In the data rows, zero lies at 4.5, halfway between 4 and 5.
Some points:
[3 5 4 6 4 7 5 6 5 9 4 4 4 4 6 2 6 9 0 4 8 3 3 3 7 6 4 6 5 2 6 4]
[2 6 0 5 4 5 4 5 7 6 3 5 4 5 7 4 2 0 5 7 7 2 4 4 7 5 6 4 4 3 2 5]
[4 4 4 4 3 6 7 6 3 5 7 4 4 6 3 6 5 7 8 3 2 6 3 4 3 8 5 5 4 5 2 4]
[3 3 5 4 3 8 5 6 4 4 6 5 4 5 4 5 5 5 7 4 2 7 4 4 3 7 5 5 4 5 6 6]
[2 1 3 2 3 5 7 4 5 9 3 6 2 3 5 6 4 3 3 5 5 8 3 6 9 4 7 5 2 7 3 5]
[4 3 2 3 6 5 3 6 8 5 4 3 3 6 6 5 1 3 3 4 3 1 6 7 3 6 8 3 4 6 4 6]
[2 2 3 4 3 7 2 7 3 7 5 6 4 5 5 3 6 6 4 7 7 7 1 4 4 6 7 3 5 6 7 6]
[3 4 5 6 5 7 5 7 5 8 5 5 3 3 7 2 5 9 0 5 8 3 3 4 7 7 4 5 5 2 5 3]
[3 3 4 5 8 4 3 6 3 5 6 3 7 5 5 4 2 2 5 6 2 5 4 7 4 5 3 4 4 4 4 3]
[3 4 4 6 4 6 4 7 4 9 4 4 4 4 5 3 6 8 0 5 8 2 3 3 7 6 4 5 5 2 5 4]
[4 4 4 5 6 4 6 6 4 6 4 6 7 5 7 5 2 4 5 4 4 3 4 6 6 4 4 5 3 6 4 6]
[6 5 3 4 5 6 4 7 6 4 7 4 1 5 6 2 6 4 5 5 5 1 4 3 5 2 5 2 4 6 6 6]
[3 4 3 4 8 5 7 6 5 6 6 2 4 5 4 2 2 2 4 5 4 4 3 7 4 5 4 4 5 5 3 5]
[3 4 4 5 5 3 5 4 5 5 5 4 7 4 4 5 1 5 5 5 6 3 3 5 3 4 4 5 4 5 6 6]
[7 4 6 5 7 5 5 3 4 5 4 3 6 5 6 6 5 6 5 6 3 3 3 3 7 3 4 2 4 5 2 2]
[0 2 4 3 4 6 7 4 4 8 5 5 3 1 4 4 5 1 5 5 5 9 2 6 9 2 4 5 3 7 6 5]
[4 4 5 3 2 7 6 5 2 4 7 5 4 5 4 5 3 6 7 4 2 6 2 4 3 8 5 5 3 4 4 4]
[3 4 4 5 5 3 5 5 5 6 5 4 6 4 4 3 3 4 4 7 4 2 2 6 3 5 5 7 4 5 4 6]
[3 4 4 5 4 6 4 5 4 8 5 4 4 4 6 2 5 7 1 5 8 4 3 4 6 6 4 4 5 2 5 4]
[2 7 6 3 2 8 5 7 4 6 6 5 5 5 4 4 4 6 9 4 2 6 4 5 5 9 5 3 3 5 4 6]
[6 2 5 4 5 8 3 5 6 4 7 7 5 5 4 4 3 7 7 6 2 5 6 4 3 6 6 6 2 5 4 8]
[2 4 1 4 7 4 6 6 4 6 8 3 2 4 4 3 2 2 4 5 4 3 3 6 3 4 2 4 4 6 4 5]
[3 3 4 4 6 4 5 4 5 5 4 4 6 5 4 3 2 5 4 5 5 3 2 5 3 5 5 6 3 5 4 6]
[4 3 5 3 8 5 3 7 8 4 3 3 5 6 7 5 2 3 2 4 3 1 4 6 3 6 7 3 3 7 4 6]
[3 4 5 4 5 4 5 5 6 6 4 3 6 4 3 5 2 4 3 5 5 3 2 5 3 3 4 6 3 5 5 6]
[6 2 5 4 5 8 3 6 6 5 7 7 5 6 4 5 3 7 7 5 2 5 6 4 3 6 5 5 3 6 4 8]
[4 5 4 4 5 5 5 7 5 5 3 4 8 3 7 5 3 5 2 7 4 3 2 3 4 4 1 2 4 7 5 5]
[3 4 3 4 1 5 6 7 5 6 4 5 0 6 5 4 5 3 4 5 4 3 4 5 5 4 6 3 3 6 6 5]
[5 3 5 5 1 7 4 8 3 5 6 6 5 6 3 5 3 5 8 5 1 4 5 5 3 6 4 6 4 5 6 6]
[3 3 4 3 4 9 5 4 3 4 6 5 4 5 4 4 6 4 6 5 1 6 5 4 3 7 7 7 4 4 5 6]
[4 5 2 6 4 5 4 4 5 6 4 4 6 5 5 1 6 8 0 4 9 7 5 4 5 5 5 5 3 5 7 5]
[2 5 4 4 5 3 5 5 6 7 4 3 6 4 5 5 1 3 5 3 5 5 6 7 5 5 6 3 4 4 4 6]
[5 3 4 4 6 6 4 4 5 5 4 4 2 6 5 4 5 4 3 5 3 4 5 5 6 3 6 3 4 6 5 4]
[6 5 5 4 2 4 4 7 6 5 4 4 3 7 7 5 4 6 6 4 5 0 4 4 5 5 8 2 3 6 4 4]
[5 4 1 5 6 5 4 4 4 4 7 2 4 4 7 1 6 2 2 4 4 5 5 5 6 4 1 5 3 5 7 3]
[3 5 2 4 8 5 4 8 5 4 9 2 3 5 5 1 4 3 7 4 5 0 3 5 3 4 4 3 3 5 6 7]
[5 4 3 3 5 5 5 9 9 4 4 1 4 6 6 4 2 3 5 3 7 0 6 4 4 4 9 3 3 5 6 8]
[5 1 3 2 3 4 2 8 5 6 7 3 2 5 6 6 4 4 5 5 4 2 3 4 6 5 6 3 2 6 4 5]
[6 4 3 4 5 6 5 6 6 5 6 4 1 5 5 2 5 4 5 5 4 2 3 3 5 3 4 2 4 6 6 6]
[4 3 3 4 7 6 4 4 4 5 7 5 1 6 4 2 5 5 5 5 3 4 5 5 4 2 3 3 5 5 5 5]
[1 5 2 5 6 4 7 6 5 7 7 6 4 4 5 3 2 5 6 3 4 3 5 7 3 4 4 5 3 5 4 6]
[5 0 3 2 5 4 3 7 3 7 6 4 4 7 6 7 4 5 6 6 4 4 3 6 6 5 5 3 4 7 2 4]
[4 4 4 4 5 3 5 6 6 6 6 5 6 4 4 4 3 5 4 6 6 3 2 6 2 5 4 5 4 7 3 5]
[3 3 3 4 5 3 6 5 6 5 6 4 6 4 4 4 3 4 4 5 6 4 5 5 3 5 4 5 5 5 4 5]
[7 3 4 4 6 5 6 3 5 5 3 4 3 5 6 6 4 6 3 5 4 3 3 3 7 3 5 2 4 6 3 3]
[1 6 0 5 5 5 4 4 6 8 4 6 3 4 7 5 3 1 4 5 7 5 3 4 8 4 4 5 3 4 2 5]
[4 3 3 3 4 5 6 5 4 5 4 4 0 7 6 7 3 5 2 4 3 3 4 4 4 4 6 2 4 5 4 2]
[7 1 5 5 8 8 3 4 7 6 6 6 6 5 2 6 3 8 6 6 3 4 9 3 3 5 7 5 3 7 3 8]
[5 4 5 4 2 5 4 6 6 6 2 4 3 7 5 5 3 5 5 5 5 2 5 5 6 5 9 3 3 5 4 4]
[2 4 4 3 3 4 4 7 2 7 7 5 5 4 7 6 6 7 6 6 3 4 1 4 4 6 4 2 2 5 3 4]
[2 0 1 3 3 6 6 6 4 7 6 4 1 4 4 4 5 0 3 6 4 8 2 4 7 3 3 5 3 7 5 5]
[6 3 5 2 6 4 2 6 4 7 6 2 6 6 6 7 4 6 7 6 5 4 3 5 9 5 5 3 3 6 3 3]
[4 6 0 4 6 5 1 6 5 3 9 3 3 6 7 0 6 2 6 4 5 2 7 5 4 5 4 5 3 4 7 5]
[3 4 4 5 5 4 5 6 7 6 4 4 6 4 3 5 4 5 4 4 5 4 3 5 3 5 5 6 4 6 4 6]
[1 6 0 5 5 8 2 3 4 7 4 7 5 5 6 2 4 3 4 5 8 4 2 4 3 5 5 5 6 2 3 4]
[3 5 2 4 6 5 6 5 5 5 6 3 4 3 4 2 1 3 4 4 4 3 3 6 4 5 3 4 4 5 4 5]
[4 0 3 2 5 6 4 6 5 6 6 5 3 5 6 5 4 3 4 6 3 7 3 6 6 3 4 4 4 7 4 5]
[9 2 5 4 6 7 5 3 8 5 1 4 4 4 5 4 4 4 3 7 5 3 4 3 8 2 7 2 4 7 4 6]
[6 0 3 2 4 5 2 8 3 6 7 4 3 4 6 5 5 3 6 7 3 5 2 6 6 3 3 3 3 6 3 5]
[3 3 3 4 4 6 2 6 2 9 5 5 5 6 4 4 4 8 4 7 6 6 1 3 4 6 6 3 4 5 6 6]
[4 4 5 4 6 4 5 6 6 5 3 3 6 5 7 4 2 4 5 5 5 2 3 6 6 5 7 4 3 5 3 6]
[3 3 4 3 8 4 6 7 6 5 5 6 4 5 8 6 3 4 2 4 2 3 3 6 3 4 4 4 3 7 3 6]
[5 5 5 3 5 5 4 5 5 5 6 4 2 6 6 5 5 6 5 4 4 0 4 4 4 5 7 2 3 6 5 3]
[2 4 3 5 7 5 6 5 5 6 4 6 6 5 6 5 2 5 2 4 3 5 3 6 4 4 4 3 5 6 3 5]
[6 5 2 6 7 5 1 6 4 3 7 1 7 5 6 0 7 3 3 5 6 4 4 3 8 5 2 4 4 4 8 4]
[2 3 3 4 5 5 5 5 6 7 1 5 5 6 6 6 2 6 0 6 3 3 3 5 2 6 5 3 3 7 4 7]
[8 0 6 3 6 6 0 4 6 7 1 3 7 7 6 9 2 3 2 7 2 7 4 5 8 6 8 3 3 7 2 3]
[2 7 0 4 5 7 3 3 4 5 4 7 5 6 7 2 4 4 4 6 6 5 1 4 3 5 5 5 6 2 3 5]
[6 4 5 6 7 6 3 7 7 3 5 0 7 5 6 2 2 1 5 6 5 0 3 4 5 5 5 3 3 5 5 6]
[6 5 6 4 6 5 4 5 5 5 5 4 4 6 6 4 5 6 5 5 4 2 4 3 6 3 5 2 4 5 4 3]
[5 3 5 4 3 7 5 5 3 5 6 5 5 5 3 6 3 7 7 4 1 4 4 3 3 7 5 6 2 4 4 4]
[6 2 7 4 3 3 5 6 5 4 4 4 0 2 7 8 6 2 2 1 2 4 6 5 4 2 0 4 5 7 4 5]
[2 6 5 5 8 4 4 6 5 6 8 4 6 5 5 2 1 4 7 4 4 4 4 8 4 6 4 4 5 6 4 5]
[4 5 4 5 4 7 5 6 5 8 4 5 4 3 7 2 6 8 0 4 7 3 3 5 7 7 4 5 6 2 5 4]
[3 6 6 4 5 5 6 4 4 6 6 4 3 6 6 5 5 5 6 4 4 2 4 4 5 5 5 3 3 5 4 2]
[3 0 2 1 1 4 4 8 3 7 5 4 1 6 6 6 3 2 4 6 4 6 3 7 6 6 7 3 3 6 3 4]
[2 5 2 4 7 4 5 6 4 6 8 3 3 4 4 2 2 4 6 4 4 1 3 7 3 5 4 4 4 6 4 6]
[3 3 4 3 1 4 4 9 5 7 6 4 3 4 6 5 5 2 6 6 6 6 1 5 8 4 5 4 2 7 5 6]
[4 3 4 4 5 4 5 5 5 4 5 4 7 5 5 4 0 5 4 5 6 2 3 5 3 3 4 7 4 5 5 5]
[3 0 2 3 7 6 0 4 2 8 7 3 3 6 3 4 4 3 5 6 1 8 5 6 7 5 4 5 3 6 4 4]
[2 5 2 6 4 5 3 3 4 7 5 5 5 5 6 2 5 6 1 5 8 5 3 3 5 5 4 5 4 3 6 5]
[5 2 2 3 7 7 4 6 1 9 6 6 4 6 6 4 4 8 4 8 8 5 1 5 5 5 8 3 3 6 4 5]
[5 2 2 2 7 4 3 8 4 6 9 3 2 5 6 4 5 5 8 6 5 1 3 4 6 4 4 3 4 7 4 5]
[2 3 3 4 3 6 3 5 2 8 5 5 4 5 4 4 5 7 3 6 7 7 1 3 4 6 7 3 3 5 7 5]
[4 2 3 3 6 5 4 6 7 5 4 2 3 5 6 4 1 3 3 4 3 2 4 7 3 5 7 3 3 5 4 7]
[3 7 0 4 4 5 5 6 6 5 5 4 3 3 7 3 4 1 4 5 8 2 4 4 7 3 4 4 3 4 4 5]
[3 2 1 4 7 5 6 4 4 6 5 4 4 5 5 4 1 3 2 5 2 5 3 7 4 5 4 5 3 6 3 5]
[2 4 1 4 7 5 8 5 4 6 6 5 3 3 5 4 2 3 3 4 2 4 1 6 4 4 1 5 3 6 3 5]
These points spread out most along one direction. How far along it is each point below, from 0 to 99? The average is 50, and the first point in the table lies past the average. One standard deviation of the points above along it is 16.
[5 5 3 4 3 6 6 9 6 4 7 5 0 4 6 1 6 3 5 5 5 1 3 3 5 1 3 2 3 7 7 7] 54
[4 4 5 3 7 5 4 5 4 5 7 5 2 7 7 6 5 6 5 3 2 2 5 4 3 5 6 3 4 5 5 3] 36
[4 4 4 4 5 5 6 5 5 4 5 4 7 5 5 4 2 5 4 4 5 3 3 5 3 3 4 6 4 4 4 5] 51
[4 5 5 4 6 4 6 6 6 5 5 5 6 4 4 3 2 5 4 6 5 3 2 7 2 6 4 6 4 5 3 4] 50
[6 4 6 4 7 6 5 4 6 4 4 4 4 5 7 5 5 5 4 6 4 2 4 3 6 3 6 2 3 6 4 3] 43
[2 3 2 5 7 5 6 6 3 6 6 3 4 5 3 2 2 2 4 5 3 3 3 8 4 5 3 4 4 5 3 5] 47
[2 5 1 6 4 4 9 6 4 6 6 4 5 2 5 3 2 3 5 5 6 3 2 5 6 2 2 5 3 5 3 6] 63
[6 4 4 4 2 5 3 7 6 5 4 3 1 7 5 4 3 5 5 4 5 0 5 4 5 5 8 2 4 6 5 5] 40
[4 5 1 6 3 5 4 4 4 5 4 4 6 5 5 1 7 7 1 5 7 6 5 4 5 6 5 5 3 4 7 5] 82
[5 4 4 4 3 7 5 7 3 5 6 6 4 6 3 6 4 6 8 4 2 5 5 5 4 8 5 6 4 6 5 4] 33
[8 2 4 4 8 8 4 4 8 5 3 5 3 5 5 3 5 5 3 7 4 2 5 4 7 1 6 2 4 7 5 7] 43
[2 4 1 4 6 5 7 5 4 6 6 3 3 4 4 3 1 3 4 4 4 4 3 7 5 5 4 4 4 5 3 5] 51
[4 5 1 6 4 4 5 4 4 4 5 5 6 5 6 1 6 8 1 6 7 5 4 5 5 6 5 5 4 3 6 5] 82
[5 4 6 5 8 2 5 3 2 5 4 5 2 4 3 5 3 1 3 4 1 7 4 7 4 4 3 9 3 6 2 3] 36
